One turn sends every row of this set to another row. A few are shown first. Where does it send the rows asked after them?
Z_637: [ 23   5 -21 -10   4  -9  19 -13 -31 -19   0  -3   6 -16   6 -13  18  -6
   0 -14   0]
Z_512: [ 17  13   4  -4   8   7   6   2  -7  31 -21  -7  -7  -9   8  21   5 -12
   5 -30  12]
Z_320: [  0 -13 -49 -32  -2  27   5  -1   0  -3  19  -3  10  -6  11   8 -18  10
  16  -5 -16]
Z_99: [ 18 -14  -7  -8  24  33  14   5  -2  -9  17 -23  -3 -28   7  -5  15  -5
  -5 -25 -19]
Z_826: [ 13  13  -7 -12  -9  -1  14 -17  31  39  -5  -2   0 -14  13 -12   2  -4
   9 -38  17]
Z_62: [ -2 -13 -24 -18 -21  -7  22  29  17  -9  30  -5  13 -20  18 -18   4 -16
 -19  18  36]
Z_572: [ 27  -9   3 -17   4   6  16  27  33  -8  -4   5   8 -47   0  17  16   7
  19 -37  17]
Z_959: [ 26   8 -26   3   1 -14  12  -8 -23 -25   3  -8  -3   2  16   4   4  -6
  -9  -8  -1]
Z_956: [ -1 -13 -27 -27 -22  -4   8  35   6   0  -9  12  17 -18  18   4  -2 -10
  -3   9  48]
Z_450: [-11  -9  -9 -21 -12   3  19  24  51  -9  16  -3  10 -10  -9 -12  -9 -25
  20  -2  40]
Z_38: [  7  15  15 -10 -21 -25  22  27  37   4  13   2 -10 -30   0  19   3 -10
  10 -22  17]
Z_2: [-23   5 -17 -28 -23   7   5   7  20  -7   9  -2 -25 -19  14  -3 -23  -5
  10 -19 -24]
Z_640: [ 16  17 -20   8  -7  -6  18  -1 -39  -9   2  -7 -10 -16   4   0   5 -11
   2  -9   4]
Z_152: [ 18 -22 -24  -2  -3  27   5  14  15   2  29 -13   9 -25  31  11   2  16
  -3 -46  -8]
Z_341: [  4 -20  -9 -12 -11   5  15  32  40   4  23  -3  30  -9   3   7   1 -14
  14 -19  51]
Z_816: [ 14  -2 -34 -14  -7  15  15  -6  -7  41  33  -5  26  -9  11   6   0   9
  12 -19  12]
Z_416: [ -9   5   3 -30  -3 -19   9   0   6  -8  15 -11 -14   5  14   7  -1 -20
 -13 -13 -24]
Z_800: [ 15  -5  -2 -13   2  -4  19  23  54 -37  18  -9 -14 -30   5   9  -1  -2
   3 -15  -5]
Z_585: [ -9 -25 -20 -18  -9  22   9  43  35 -22  17  -3  15 -20  -1   9 -12 -14
  22  -9  31]
Z_602: [ -1  17 -35 -18 -10   6  16 -20  17  25  19  -8  -6   6   2  -8 -22  -7
  13   7   2]
Z_653: [ 13 -15 -36  -9  -2  23  16  24  23 -12  -4  -6   7 -30  10 -19  -1 -10
  -4  17  45]

Z_341 moves to Z_450
Z_956 moves to Z_62
Z_512 moves to Z_416
Now find these:
Z_38 moves to Z_800
Z_602 moves to Z_320
Z_637 moves to Z_640
Z_152 moves to Z_826

One turn sends every row of this set to another row. A few are shown first. Where does it send the rows asked after them?
Z_611: [ 13   7  20   7 -12 -28 -18 -10  25  -4  14 -26 -28  -1 -14  -1  16  -1
 -13]
Z_261: [ -1  38  26   3   5 -15 -17 -15   2  -6  -5 -12  18  10  10 -22  37   3
  14]
Z_851: [  0  24 -15  -6   3  -1  33   9 -11  23  -3  16   8 -23  12  -9  19 -16
   6]
Z_573: [  6 -10   0  17  -9  -8   3  -2  11   1  28  -6 -12 -22 -14   3 -25 -19
  -8]
Z_712: [ 22  17  19 -21   3  -9  11  17   5  -2   1  14 -31 -31 -11  -4  -7 -14
   5]
Z_996: [-10  13  25   8   2   5 -32 -23  -2  16   2 -21  21  12 -12 -18  13  13
  14]
Z_813: [  4   0 -12  -7 -13 -10 -14 -13  25   3   6  -8 -10  -8 -32   7  -7 -35
  -1]
Z_967: [  6  -8  -8 -17   4   8  18   7 -14  38 -25   3  17   8   4 -21  20  -7
   1]
Z_783: [  0 -24  15 -14   2  12   2   5 -16  35 -23  -5  13   4  -8 -24  20   3
  10]
Z_940: [ -2 -29   6 -11  11   6 -12   0   1  31 -14  -9  19  14  -3  -7  10  19
  14]
Z_47: [ 17   4   4   3 -11 -13  11   2  16 -16   0   3 -28 -32 -10   7  -7 -25
  -3]
Z_942: [  8   8  14 -18  15 -11  18   9  -3   2 -16  14  23   5  37 -13  21  -5
  11]
Z_105: [  1  12  -1   4  -9 -10  12  -9  -4   0  19  12  -7 -14 -15   7 -32 -32
   3]
Z_895: [  4  13  24  -3 -18 -28  20   0  -5 -14   9  10 -25 -31  -4   1  -4 -16
   6]
Z_61: [  1  26  11  11 -16 -39  -6 -20  -2   6  26 -18 -10  17  -9   1  -1   6
 -10]
Z_473: [ 17  28  18  -1  -9 -39  -1   0   3   2  29 -21  -4  -1   7 -17   0  22
 -14]
Z_641: [  8   3  12  -6   8 -11   7   9 -10   0 -21  -2  35   5  17 -31  36 -10
  13]
Z_259: [ -5 -11  11   7 -20 -33 -18  -7  17   2  29 -24  -8  -8 -24  -4   9  -9
  -4]
Z_879: [ -4  -5 -16 -11  -4  20  12   3  -4  40 -11   5   0 -27 -15  -5   8 -11
   8]
Z_601: [ 12   6  -5  11  -7  -9 -16 -19  24   8  18 -20 -16   8 -21   6 -12 -14
 -17]
Z_499: [ 19   6   6  -3  -8 -30 -28   2  30  -3  14 -32   1  -8 -21 -13  10  10
  -5]
Z_701: [ -1 -10  25   1  10   8  -7  -3 -22  22 -17  -7  25  20  -6 -25  11   8
  18]
Z_196: [ 12  -1   8   2  12  -2   0  16   2   7  24   7  -6 -24 -23  -2 -31 -14
  11]
Z_514: [ 10  22  27  22  -8 -35   6  -7   0 -10  24  -9 -25  -1   2   1   0   5
  -9]
Z_500: [ 27  50  13 -19  -1 -23  12  -1   0   3   3   3 -24   0   6  -7  -6   2
 -13]
Z_505: [ 12  38  14  -9 -20 -35   4 -16   3 -10  -8  -4 -30   1  -7   6  12  -5
  -4]
Z_145: [-12 -14  10   1  -3  20 -16 -10  -3  36  -1 -14   7 -13 -25 -12   5   7
  13]
Z_626: [  1  -8  23  -8  10  -4 -16  -9  -1  14 -17 -12  25  26  11 -12  15  25
  15]
Z_448: [  7   9  25 -13  13 -12  -2  -5  -3  -1 -20  -1  25  20  29 -15  23  15
  13]
Z_296: [  5  -9  -4 -20  16   1  23  16  -3  22 -12  18  20  -1  24  -8  11 -13
   9]
Z_345: [ 19   7 -15   1   8  -7 -25  -2  23   7  12 -14   5   1 -34  -1 -21  -9
   3]
Z_476: [  8   8  17  -5  13   0  -9  -6 -12   3 -28  -5  32  25   3 -25  23  -2
  16]
Z_957: [  6   0  -3  -7   5  -6  25  11 -18  21 -10   5  32   5  19 -28  23 -10
   3]
Z_679: [  1  38  12   0   4 -21  17   5  -6  -3  -1   8  14 -13  25 -20  37 -10
  10]
Z_255: [ 21  36   5  10  -3 -21  15  -9   3 -12   1   6 -30  -2  -1  11 -10 -12
  -9]
Z_966: [  1 -26  -8 -17  13  10   8  12   1  36 -14   6  16   3   4  -4   8   0
  10]

Z_255 moves to Z_47
Z_851 moves to Z_879
Now find these:
Z_61 moves to Z_505
Z_448 moves to Z_942
Z_701 moves to Z_476
Z_473 moves to Z_500

One turn sends every row of this set to another row. A few are shown first. Where does it send the rows asked after them?
Z_622: [-32 -20   9  17 -19  17   2  -1   6   7  15  48 -34 -22 -26]
Z_248: [ -4 -40 -28  10 -14  13  20 -13   3  18   0  35  -1   0   4]
Z_828: [ 21 -42  -4  16  -4  20  12   0  14  -8   8  56   1   7 -19]
Z_688: [-14 -27  20  36 -14  21   9   1  -3  -6  41  52 -13 -21 -39]
Z_328: [ -5 -38 -20  30  -5  29   1 -18  -3  11   0  37   0  -9  -7]
Z_875: [  6 -20  14  30 -19 -14  35  -7 -18  -1  41  42 -37   0  -1]
Z_747: [ -4  -1  18  27 -14  -3  27 -11  -3 -19  40  59 -26  -8   8]
Z_278: [ -3  -5  -6  23 -17 -24  24  16   2 -17  36  15  18  -3 -33]
Z_307: [  8 -24 -10  31 -11  -9  23 -13 -37  -1  50  29 -28 -16  -5]
Z_803: [  8 -13 -29  12 -12 -12   9 -12 -33 -16  35  41 -30 -29  -7]
Z_17: [  5 -30   0  21 -21  -4  23   8   5 -13  57  59  -2 -16 -38]
Z_929: [-27  -9 -22  21   2  -1   6  18  -4 -17  21  -5   3 -16 -16]
Z_972: [ -3 -48 -22   6 -14  -8  30  21   4  -7  56  37 -18 -11 -19]
Z_832: [-12 -20 -20  13 -11 -22  23  28  -2 -12  21   0  -3  -4 -26]
Z_763: [-11 -18   6  -5   3 -17  25  -3 -17  -3  36  25   5  23   5]
Z_183: [ 11 -27 -14  27  -8  23  -3 -18   9  -3   3  57   8  -8 -20]
Z_414: [  6 -34 -25   6  -9  10  27 -14   8   8  24  40  19   2   8]
Z_16: [-26 -35 -32   7  -3   7  16   5   1  -1  55  23 -15 -25   2]
Z_796: [-31 -21 -21  29 -12 -13   3 -10 -39  -8  -2  36  -1  -7 -14]
Z_976: [-23  -4  15  24 -10  -3  10  23  11 -18   3  18  -9  -2 -32]
Z_141: [-29  10 -10  17  -9  -6   0   9  10 -20   9  16   3 -16 -22]
Z_884: [  2 -17  11  10  16 -12   7   5   2 -25  41  39   0  27  -3]
Z_410: [-17 -23 -16  42  -1 -10 -14   1 -18 -29  -1  51 -11  -1 -22]
Z_392: [-13  -9   8  24   4  17  13  -3 -11 -34  32  52 -34 -20  12]
Z_534: [ 16 -47  -9  16   4  25  25  -3   8  -5  29  41  14   8  -2]
Z_153: [-14 -10  18  39  -4   0  18  19   0 -19  30  11  11  -3 -34]
Z_68: [-36  -9 -22   3 -17   7   0 -10  11   6  31  39 -20 -30  -4]
Z_465: [ -2 -20   1  33  14  -7 -12   8   0 -39  22  51  -9  16 -16]
Z_87: [-28 -20 -10   6  -9 -15  23 -10 -39   5  16  22   6   5  -1]
Z_852: [ -4 -17 -17   8  -3   4   7   2 -21 -30  19  47 -47 -26   1]

Z_183 moves to Z_828
Z_747 moves to Z_875
Now find these:
Z_87 moves to Z_796
Z_153 moves to Z_278
Z_16 moves to Z_68

One turn sends every row of this set to another row. A few are shown first. Where does it send the rows asked after them?
Z_374: [  8   6 -17  -5   4 -16  28   2   5 -20  16  27  21  14 -13 -35   7  -6
  -3  -7   3 -24 -16  -9  -9  -2 -10  -2   6  -2   2  33  13 -14   2]
Z_178: [ 13   5  19  -8  -6  17 -11 -15   9  24 -21   3 -23 -21  -2  19  -6  11
  25  -8  19  17   0  10   4  13  -8   9 -15 -11  18  -6 -25  13   9]
Z_618: [ 18 -17  23  12 -41  -9 -10 -17 -19   7 -23   3  -6 -13  -9  -5  10 -31
   3  17 -16  -1  10  31  -3 -33   1   7 -16  -8   4  -6  10  -8  -3]
Z_360: [ 33  -8  -3  -7 -11  -1 -25  -4  17   2 -22 -26  -1 -17  -9  12  19  -5
  -4   3   0   5  18  14  19  -8   4  21  -3 -25  22 -11 -20  -2  12]
Z_716: [ 11 -37   9  -3  10  -7 -13  -1 -13  -1   7  -6 -11 -20   3   8  -1 -15
 -54   8  -7   0  28   6  13   0   1  15   7 -20  20   3   9   7   1]
Z_217: [  8   7 -16  -5   5 -17  20   6  -3 -20  16  26  25  14 -12 -37   3  -8
  -1 -10   6 -24 -17  -8 -13  -1 -11   0   0  -2   5  32  19 -19   0]
Z_117: [-13  -4  21   8 -38 -11 -42  11 -14  -8  13  -7 -13 -11   2  10  -3   6
 -19   3 -10   2  29  10 -14 -23  -2  -3   1  -1   7  17  19 -28  -9]
Z_827: [ -6   2  39  -1   3   1 -24   7 -15  12  15  12 -34 -17  17  17 -23  14
  11  -5  26  16   9   0 -18   5   4 -17   3   4   9  11   4  -1   4]
Z_728: [  7  13  -6   7   0 -12  25   1  -3 -17   6  19  18  17  -4 -44   9  13
   9  -7  13 -17 -29 -14  -8   2  -9   1   9   2  22  28   6 -20   5]
Z_369: [  7  12  -7   9  -2 -13  30  -2   1 -15   8  24  14  17  -9 -41  12  10
   7  -7  10 -18 -27 -14  -8   0  -8  -5  11   5  15  33   7 -18   3]
Z_356: [ -5   1  31   4   4   5 -33  12 -12  14  10   2 -31 -20   6  18 -20  22
   6  -8  25  20  17  -1 -18   8  -2 -13   9  -1   7  12  -5  -9  -5]
Z_322: [  5   4  -8   1  -2 -19  30   2   3 -34  10  13  10   5  -8 -44  17  18
   5  -1   7 -14 -18 -12  -3  -2 -11   2  11   6  11  36   4  -1   4]
Z_831: [ 15  13  31  24   2   1   5   4  -3  19 -10   8 -17   1   7   9 -12 -33
  11  11  -6   3 -12   3   3 -10  26   2  -4  14   3 -39  -9 -13   2]
Z_270: [  7   9 -12  -3  13 -10  23   3   1 -16  15  22  21  18  -4 -37   4   5
  -5 -12  12 -22 -22 -15  -7   7 -13   4  10  -4  18  32  10 -19   5]
Z_824: [-10   5  22  10  -3  10   5  13  -8  22   9  17 -24  -3  13  28 -19  -6
 -36  10 -14   3  21 -11   9  10   7  26   0  10   4  -5  -5   6  -8]
Z_355: [  6  10 -14 -11   9 -15  37   3  12 -29  13  23  14   7  -9 -35   4   1
  10  -4   5 -17 -18 -10  -2   2 -11   3   3   7  -1  29   2   5   6]
Z_899: [ 33  -9  -2 -15 -13  -8 -34  -5  14  -7 -14 -25  -4 -15  -1   8  22 -14
  -2  -1   3  -2  15  17  17 -18   7  14  -3 -28  24  -7  -9  -6  16]
Z_935: [-17  13  27   4  -4  13   1   8  -1  19  10  17 -25   6  25  29 -20  -5
 -31   5 -10  -2  11 -13  13   7   7  26   2   9  15  -4  -4   0   2]
Z_292: [ 37 -15   0  -8 -12   4 -30   2  11 -11 -12 -33  -5 -19  -9   6  15  -9
  -5   2  -3  -2   7  11  23 -11  10  21   1 -21  26 -15 -13  -5  12]
Z_865: [  6  11 -12 -13   7 -16  38   6   6 -30  14  25  18   6  -6 -34   0  -3
  12  -3   5 -17 -19 -10  -6   5 -11   8  -5   7   0  23   7   6   6]
Z_63: [ -6  -9  21   8 -44  -1 -40  16 -13 -13  14 -14  -9 -23 -10  11  -7  16
 -13   5 -10   7  24   8 -13 -15   1  -4   0   4   9  10  15 -23  -9]
Z_433: [ 10  11 -18  -8   1 -17  24   1   8 -27  13  25  14   6 -17 -38   9  -1
  14 -11   8 -19 -20  -5 -10  -3 -11  -4  -3   2  -2  33   9  -7   2]
Z_250: [-14  -6  17  11 -36 -11 -41   7 -10 -16   8 -12 -13 -20 -10   7  -4  10
 -13   2  -9   6  27  11 -17 -21  -5  -8  -6   4   5   6  16 -27 -12]
Z_485: [ 30 -11  -4 -10  -5  -6 -25  -6  20 -12 -15 -30  -4 -21  -7   8  18  -8
  -4   0   0   3  12  13  20 -10   8  15  -5 -21  26 -20 -13  -2  17]
Z_513: [ 15 -16  21  19 -34  -6 -12 -18 -18   9 -23   6  -6 -15 -19  -7   4 -29
   4  11 -15   1   4  29  -8 -27  -1   0 -21  -4   5 -16  10 -17  -9]
Z_18: [ 21 -22  21  10 -43   5 -14 -12 -20   9 -17   3   0 -19 -22  -2  -2 -27
   7  12 -16   1   5  30  -8 -24   0   2 -20  -7   4 -11  10 -13  -7]
Z_266: [-18   7  21   8   1  11   2  10  -1  14  13  15 -21  -1  13  28 -23 -10
 -39   6 -16  -2  13 -11  11   9   6  23  -4  13   9 -14   0   0  -4]
Z_822: [ -8  -6  35   4   7   1 -28   3 -13   7  12   3 -32 -22   8  12 -22  22
   5  -8  26  19   8   0 -18   9   0 -21   4   2  17   5   3  -6   1]
Z_897: [ -8  -8  19  14 -38  -7 -39   9 -16  -4   1 -10 -16 -21 -10   7   0  12
 -12   4  -9   8  32  13 -15 -21  -8   1  -1   0   2  15   9 -23 -19]
Z_165: [ 12  11  22  -8 -19  15 -11 -22   9  19 -22   7 -24 -13   4  15   0   9
  28  -7  16  10  -8  10   7   3  -5   9 -21  -9  29  -7 -18   9  15]
Z_963: [ 11   8 -18 -14   4 -16  22   2   4 -28  13  23  21   5 -14 -37   4  -4
  15 -11  11 -20 -19  -4 -11   0 -14   1  -8  -2   3  29  12  -6   4]
Z_971: [ 23  14  29  11   0   2   1   3   0  22 -11   9 -16   5  13  14  -9 -39
  18  11  -2  -1 -10   7   6 -15  25   6  -4   4   2 -30  -9  -9   8]
Z_211: [ 18 -31   6  -4   6  -7 -16   9 -12   6   6  -7  -8 -19   1  14   2 -15
 -47  11  -5   3  36   6  11   0   3  19   9 -21   9   7   4   6  -2]
Z_950: [ 19  18  27  26  -4   6   0   9  -4  29 -13   9 -18   3   4  15  -9 -29
  13  11  -5   3  -5   1   4  -9  24  10  -4  12   0 -29 -14 -14  -4]
Z_330: [ 24 -14  19  19 -31  -7 -15  -9 -20  14 -24   3  -9 -17 -18  -5   7 -29
  12  12 -11   3  11  29  -7 -28   3   5 -17  -5  -5 -10   3 -13 -14]
Z_989: [  5   3  -6  -2  -4 -19  32   6  -1 -37   8   9  17   5  -4 -44  12  18
   4   2   5 -13 -16 -12  -2   0 -13   9   8   6  16  31   6   2   7]
Z_12: [-14   5  27   4  -7  22   2  15  -4  11  13  11 -20  -3  12  28 -30  -7
 -29   9 -18  -2   8 -10  11   8   6  28   1  16   7 -11  -4   2  -4]
Z_42: [  9   5  -8   6   0 -15  37  -2   6 -23   3  16  18  15  -6 -43  17   8
   0   2   3 -18 -23 -12   0  -3  -8   4  15   3  13  30   1  -8   8]
Z_993: [ 23   7  35  19  -5  13  -1   7  -6  22 -10   4 -10   0   4   9 -16 -30
  16  14  -5   1 -14   5   2 -10  26   4   3   9   4 -35 -11 -17   4]
Z_574: [  3  -7  35   2   1  13 -30  10 -18  13  17   5 -29 -23   5  15 -24  18
   5  -9  26  15   3  -3 -15  13   6 -17   5  -1  18   7   3  -5   2]
Z_654: [ 15 -39  13  -7   6   6 -17   6 -19   1  12  -5 -11 -21   0   9 -10 -17
 -48   7  -8  -5  23   6  12   0  -1  20   9 -19  14   7  10   6  -3]
Z_907: [ 10   8  -5   8  -5 -17  35   2  -2 -25   2  13  22  15  -4 -46  15  10
   3   5   3 -18 -24 -13  -2  -2  -7   9  10   5  19  24   5  -9   7]
Z_459: [  1   9  -6   0  -2 -20  39   6   3 -30  15  23  12   6  -8 -38   7   9
   6   3   1 -13 -16 -13  -7  -1  -6  -2   6  15   0  31   8   2   3]
Z_600: [ -1  10  -4  -2  -4 -20  35  10  -3 -34  15  21  14   4  -5 -39   2  11
  11   2   4 -12 -16 -12 -10   2 -12   4   0  16   2  29  10   5   3]
Z_554: [ 16   4  15 -12 -16  26 -14 -15   8  15 -14   4 -23 -22  -8  17  -9   8
  24 -12  13   8 -10   8  10  13  -5  12 -24  -6  26 -11 -18  13  12]
Z_435: [  5   8 -14  -4  12 -10  24  -1   7 -18  13  23  14  16  -9 -36   8   7
  -2 -13  12 -21 -21 -14  -6   3 -13  -1  12  -3  12  37   7 -15   3]
Z_614: [  8 -34  15 -12   3  -8 -16   3 -16  -3  11  -4 -16 -20  12  11  -1 -12
 -47   9  -3  -1  33   7  11  -4  -1  17   8 -19  14  16  11  14   3]
Z_694: [  7   7  14 -10  -7  17 -12 -23  14  16 -18   4 -23 -19  -3  17  -6  11
  20 -14  16  13  -7   9   6  14  -9   5 -23  -9  29 -13 -18   8  13]

Z_907 moves to Z_728
Z_356 moves to Z_211
Now find these:
Z_374 moves to Z_433
Z_292 moves to Z_993
Z_266 moves to Z_250
Z_618 moves to Z_165

